In the data rows, zero lies at 4.5, halfway between 4 and 5.
Here is a table of points, one per row:
(4 6 3 3 3 5 5 5 3 3 1 4 5 4 5 5 2 7 3 6 7 5 6 7 4 5 4 5 3 5 3 7 5 0 3 4 5 7 4 2 3 7 5 5 2 6 4 4)
(4 6 1 6 3 3 8 6 4 4 6 8 5 3 2 6 3 5 4 4 6 4 4 5 4 6 3 3 3 4 3 3 4 5 5 5 3 3 4 7 5 6 3 3 3 6 3 7)
(6 3 5 6 5 5 4 7 6 3 3 1 4 2 4 5 3 4 4 5 5 3 5 1 5 4 6 6 7 3 6 3 3 5 2 5 3 4 5 5 5 7 2 2 7 7 8 3)
(6 6 5 3 3 6 2 8 5 6 4 7 6 7 2 3 2 4 3 4 2 6 6 5 5 4 4 6 4 4 6 6 9 6 2 3 3 4 3 8 3 5 6 4 4 5 5 6)
(6 5 1 5 4 5 3 3 1 6 4 6 5 5 7 6 5 5 4 5 6 2 4 3 5 5 7 5 2 1 5 8 3 6 4 4 6 4 1 6 4 3 3 3 8 0 4 5)
(6 2 6 5 6 3 3 3 6 6 4 6 4 6 7 3 6 6 2 4 4 7 4 7 2 5 5 3 6 5 5 6 3 7 6 6 3 3 1 3 5 4 0 5 3 5 7 6)
(6 4 7 5 7 5 2 7 2 3 2 2 6 5 6 5 3 4 4 6 3 4 5 3 4 5 5 3 5 6 3 3 5 9 6 3 7 3 5 6 4 6 6 5 1 1 3 7)
(2 3 6 5 2 5 5 5 5 4 5 5 3 6 5 6 4 4 2 6 6 4 6 2 4 6 4 5 3 6 6 3 6 4 2 7 5 0 6 5 2 0 5 5 5 5 3 5)
(4 7 7 5 4 7 8 3 3 5 6 4 5 6 4 5 4 4 3 4 4 2 3 7 6 3 6 1 7 7 6 4 4 5 4 3 5 3 2 5 5 8 6 6 6 5 5 6)
(6 4 5 7 7 3 4 5 7 4 6 4 3 3 7 5 2 6 6 4 5 3 7 5 5 6 3 6 7 4 4 5 7 3 7 2 2 3 3 4 7 5 7 7 7 3 5 6)
(3 5 3 1 4 8 5 6 5 4 6 4 6 8 8 7 3 3 3 6 4 6 6 5 6 7 4 0 6 2 4 4 5 5 9 5 8 5 4 5 3 4 2 3 7 6 5 5)
(5 3 5 6 6 1 5 6 6 6 4 6 6 8 2 3 4 6 3 9 5 4 6 4 7 6 5 4 3 5 6 5 3 5 5 3 6 4 5 4 4 5 5 5 5 2 5 6)
(6 7 5 4 1 8 7 6 8 6 4 4 6 2 5 6 6 5 5 3 1 5 6 2 3 6 5 4 4 4 4 4 3 4 4 5 5 3 3 2 5 5 6 5 3 2 4 5)
(3 4 6 8 6 4 5 3 5 4 5 4 5 5 4 4 6 0 4 1 4 2 5 7 5 7 7 9 4 3 4 8 5 5 4 9 4 4 6 2 3 9 5 4 2 4 3 6)
(1 4 8 3 3 2 4 5 4 4 4 6 7 3 5 4 8 7 3 7 2 3 3 3 3 5 6 6 4 4 5 1 5 5 5 5 6 2 3 5 7 7 5 3 7 4 3 4)
(5 5 4 0 5 6 8 2 7 1 4 4 6 5 6 3 5 6 7 5 3 4 3 3 6 5 6 7 5 5 5 7 4 5 5 3 3 4 5 5 2 5 3 6 3 5 5 5)
(3 5 5 7 4 3 5 2 3 5 5 5 3 4 5 6 3 5 8 5 3 8 4 3 5 6 5 6 5 4 4 7 4 7 3 5 8 5 5 8 5 4 4 7 4 5 7 1)
(2 4 2 6 5 4 8 6 5 4 0 7 5 4 8 4 2 5 5 4 3 3 3 5 5 3 6 6 2 7 6 3 8 6 7 5 5 4 4 3 5 3 7 6 6 5 5 3)
(1 8 3 4 4 5 3 7 5 3 4 1 3 4 3 4 5 2 3 4 5 6 2 6 7 3 4 4 2 7 4 4 2 6 5 5 6 1 6 3 5 4 4 5 4 3 5 3)
(4 5 4 2 4 3 5 4 7 4 5 4 4 3 7 4 5 4 1 3 3 4 6 5 4 5 6 1 4 1 8 3 2 4 5 4 3 6 7 4 5 3 6 7 3 1 6 6)
(5 7 3 3 9 1 3 0 5 3 4 6 7 2 6 7 1 4 3 6 2 3 6 7 3 2 6 5 3 5 5 3 4 5 5 5 4 3 4 6 4 4 4 5 5 7 2 3)
(6 9 7 5 8 5 6 4 7 8 2 5 4 5 7 5 5 5 2 7 6 3 4 3 5 5 3 3 6 5 4 5 5 3 2 9 5 7 4 4 4 3 7 5 5 6 3 3)
(6 7 6 5 3 4 3 5 4 4 4 8 1 5 3 3 4 5 7 4 6 3 7 5 2 3 8 4 6 3 4 6 6 2 8 6 7 0 6 4 6 4 5 3 3 3 6 3)
(3 5 4 3 5 6 4 5 6 4 6 4 3 7 6 4 4 5 6 6 4 1 6 5 7 3 2 5 6 5 2 3 4 4 3 4 3 5 4 5 8 3 3 6 2 5 6 4)
(5 0 6 5 6 5 6 4 5 7 4 5 5 4 4 3 5 5 5 1 3 5 6 3 6 1 5 2 5 6 2 4 3 2 7 2 4 3 6 6 5 5 6 1 5 3 2 2)
(2 5 3 5 7 4 4 5 3 7 5 2 5 4 5 2 5 7 3 3 3 5 5 5 3 7 6 3 7 7 5 4 9 3 2 5 4 6 3 3 5 5 3 3 7 4 6 4)
(4 2 6 3 5 6 5 2 6 2 4 7 5 1 4 3 2 3 4 8 7 5 3 5 4 5 4 4 7 4 2 4 6 7 4 5 5 6 4 4 4 4 5 4 6 5 5 9)
(2 6 7 4 2 2 3 5 3 5 3 1 5 1 1 3 6 5 6 4 6 2 4 5 3 3 4 0 5 3 3 5 5 5 7 5 5 5 4 5 2 3 3 8 3 5 3 2)
(3 4 4 5 4 3 4 3 8 5 2 4 2 5 4 6 6 3 6 6 6 3 4 5 5 4 6 4 4 5 5 6 5 5 8 4 1 5 2 9 1 4 7 2 4 6 8 4)
(2 3 3 8 6 5 5 5 5 3 9 3 7 4 6 2 4 5 3 8 7 6 6 5 5 3 4 6 5 3 6 7 4 4 4 2 5 3 0 4 4 4 6 2 2 7 3 2)
(0 5 5 4 8 2 5 6 6 7 4 5 8 7 3 7 5 5 7 3 6 4 4 3 1 3 4 7 5 4 4 5 3 5 4 3 5 6 7 4 5 2 5 2 3 6 6 8)
(1 4 7 5 5 5 5 8 4 5 5 7 3 3 5 3 3 6 5 2 5 0 7 5 5 6 6 5 3 6 7 5 2 7 7 3 4 5 4 4 1 5 2 8 5 6 3 4)
(2 3 3 5 3 3 5 4 4 4 3 4 2 1 6 2 5 5 5 5 0 7 5 6 4 4 3 4 8 6 7 7 3 4 4 3 7 4 7 7 4 5 4 3 6 4 1 7)
(3 8 5 6 4 4 3 3 4 5 4 7 5 4 8 0 4 4 4 2 8 6 4 2 7 8 4 3 5 7 5 3 3 5 6 5 3 4 6 8 6 5 6 2 4 5 1 4)
(3 7 7 7 4 6 5 2 4 4 3 3 4 5 3 5 4 4 1 3 5 6 2 2 6 3 6 5 4 2 6 5 5 0 7 2 3 3 5 5 5 2 2 9 5 5 2 8)
(2 4 4 5 6 7 3 2 7 4 6 7 2 6 1 5 3 7 4 4 5 5 4 4 3 3 6 2 6 4 5 3 6 8 3 3 3 5 7 3 4 5 4 3 5 3 0 1)
(4 4 5 2 6 6 2 2 4 6 4 4 6 4 3 3 7 3 5 4 3 6 7 4 6 5 3 5 1 5 5 4 6 4 7 7 4 4 1 4 3 3 5 5 6 5 5 5)
(6 4 4 8 5 5 5 4 1 4 3 6 3 3 5 6 5 3 3 6 2 2 7 4 5 4 6 4 7 6 4 3 4 5 4 4 4 8 3 3 3 1 4 2 1 5 5 6)
(6 3 6 2 4 2 2 2 5 3 5 5 6 5 4 4 4 5 7 5 6 4 6 4 7 6 6 4 5 8 9 4 4 3 5 5 5 6 6 4 5 6 3 2 2 4 4 4)
(7 6 2 5 6 7 4 4 4 9 5 3 4 4 5 2 7 3 6 6 6 4 4 6 2 6 6 7 6 4 6 1 5 4 6 1 6 3 7 4 2 5 5 5 5 7 3 6)
(3 4 4 5 7 3 8 4 2 4 5 3 5 5 5 0 5 4 4 5 4 5 8 3 4 1 4 5 4 2 6 3 6 5 4 9 4 3 8 8 3 5 5 6 3 4 6 5)
(4 4 5 3 5 3 4 4 4 5 3 6 2 6 5 1 3 4 1 5 5 2 3 4 4 5 1 9 5 3 4 2 4 4 5 3 6 6 2 5 3 6 3 3 4 2 5 2)
(6 6 7 4 5 0 7 5 5 4 4 5 5 4 4 7 5 2 4 3 6 7 7 7 4 4 2 6 5 6 6 2 6 5 4 2 7 5 3 5 5 5 1 4 6 4 5 4)
(2 4 3 5 5 5 5 5 3 5 3 5 4 7 4 4 5 1 7 7 2 6 5 7 5 7 7 5 5 3 4 2 3 5 5 3 2 6 4 4 7 4 6 6 4 4 3 2)
(5 0 5 4 5 5 6 4 4 5 4 4 5 4 6 6 6 5 6 3 5 4 4 5 7 8 4 4 4 4 4 3 6 5 3 4 5 3 5 6 6 4 3 5 1 7 2 4)
(6 3 6 4 4 3 6 3 2 5 6 4 5 6 5 3 1 3 8 5 5 6 3 4 3 4 2 3 2 5 5 4 3 4 4 4 2 4 5 0 2 3 5 3 7 4 6 4)
(3 4 5 3 5 5 4 3 0 4 4 8 7 5 6 5 5 4 1 3 6 4 6 5 4 5 3 6 8 4 5 5 2 5 3 2 3 3 7 4 5 5 8 4 5 6 9 3)
(5 6 2 0 3 1 5 5 5 5 5 2 1 5 4 4 6 4 5 4 7 4 5 1 6 3 9 2 4 6 4 5 4 6 3 5 5 4 4 4 6 3 5 7 8 4 2 7)
(5 5 6 2 6 6 5 6 3 6 6 3 4 3 6 8 4 4 3 9 4 3 4 4 1 7 3 4 4 7 5 8 4 3 6 4 2 3 8 8 4 5 3 5 6 3 4 2)
(3 5 6 5 4 6 5 0 4 5 5 0 2 5 2 4 2 8 1 4 4 4 9 6 4 7 5 6 1 5 3 2 3 6 6 4 7 5 5 5 5 4 6 3 5 6 7 6)
(6 5 6 3 4 3 6 6 3 5 3 1 4 7 4 5 3 8 4 3 5 7 6 7 5 4 6 7 8 5 5 2 0 6 7 8 2 4 2 4 2 4 8 4 5 6 1 5)
(5 5 5 6 3 6 6 5 5 5 3 6 5 5 8 5 6 7 3 7 8 8 6 6 3 2 8 5 0 4 3 3 5 3 4 5 3 6 5 5 3 7 3 6 4 5 9 3)
There is one direction along which these points spread out most. For each point below, how far along it does it lie, from 0 to 99? 50 is the average, and the first point above lies past it. One standard deviation of the points above along it is 16.
(5 3 4 4 4 4 4 4 5 5 4 4 5 5 4 5 3 6 4 4 6 1 1 8 4 6 4 2 4 4 6 3 4 2 3 5 5 3 2 7 3 4 7 6 3 3 7 4) 53
(7 4 5 3 2 4 7 6 4 6 4 3 6 3 4 1 3 4 1 5 5 2 4 7 5 4 5 4 4 4 6 6 6 7 6 4 4 6 7 5 9 1 4 2 5 7 5 3) 50
(8 4 4 6 6 4 2 6 6 3 6 7 5 3 3 3 4 5 3 3 2 5 3 4 6 5 6 4 3 5 3 3 1 3 4 6 6 5 5 5 4 4 5 7 5 8 7 4) 52
(5 8 5 4 5 4 7 4 4 1 6 3 5 5 5 2 5 5 6 2 4 3 2 3 4 8 8 4 5 4 4 3 6 5 4 2 5 6 6 4 2 0 4 4 4 3 5 4) 35
(6 3 4 6 2 3 4 3 6 5 3 3 6 7 6 4 2 3 3 4 5 5 5 1 0 6 4 4 5 4 5 5 5 5 5 3 6 4 3 4 5 6 6 7 4 7 3 3) 53
(4 3 4 4 5 6 3 5 2 6 9 5 2 3 5 6 4 4 3 5 5 5 2 2 3 2 5 6 5 6 7 4 6 5 8 7 4 9 3 5 6 5 7 5 2 4 5 6) 53
(3 3 3 4 3 5 5 5 5 5 6 5 8 7 3 2 4 4 3 6 4 2 5 4 2 4 8 5 7 9 2 4 2 2 6 6 4 5 5 7 5 3 3 7 5 3 5 4) 44
(5 5 5 5 2 0 4 5 4 5 7 4 4 6 6 6 6 5 2 5 3 3 4 4 7 4 4 4 4 5 1 5 7 5 6 2 3 5 7 3 2 6 5 4 4 7 4 5) 49
(5 4 0 3 7 4 7 4 4 4 4 5 6 4 1 6 8 6 1 5 6 6 5 3 6 7 3 5 7 6 5 6 6 6 7 4 4 3 5 4 5 5 5 6 4 4 5 2) 52
(6 4 4 8 2 5 3 4 6 3 6 4 7 5 6 6 6 5 5 3 6 4 5 8 5 4 3 7 6 5 4 3 5 4 5 6 5 7 6 7 4 1 5 6 7 1 3 4) 50
(6 5 4 7 5 6 4 4 4 1 3 5 5 9 4 3 8 6 5 5 4 2 5 4 1 4 0 4 2 5 6 6 4 6 6 5 4 6 4 5 7 6 5 2 5 7 4 5) 65
(4 3 7 3 8 4 5 7 5 2 6 5 3 5 5 4 7 3 1 4 5 5 5 6 1 5 6 3 1 5 3 6 4 3 3 3 4 7 2 6 5 3 7 6 6 6 4 3) 55
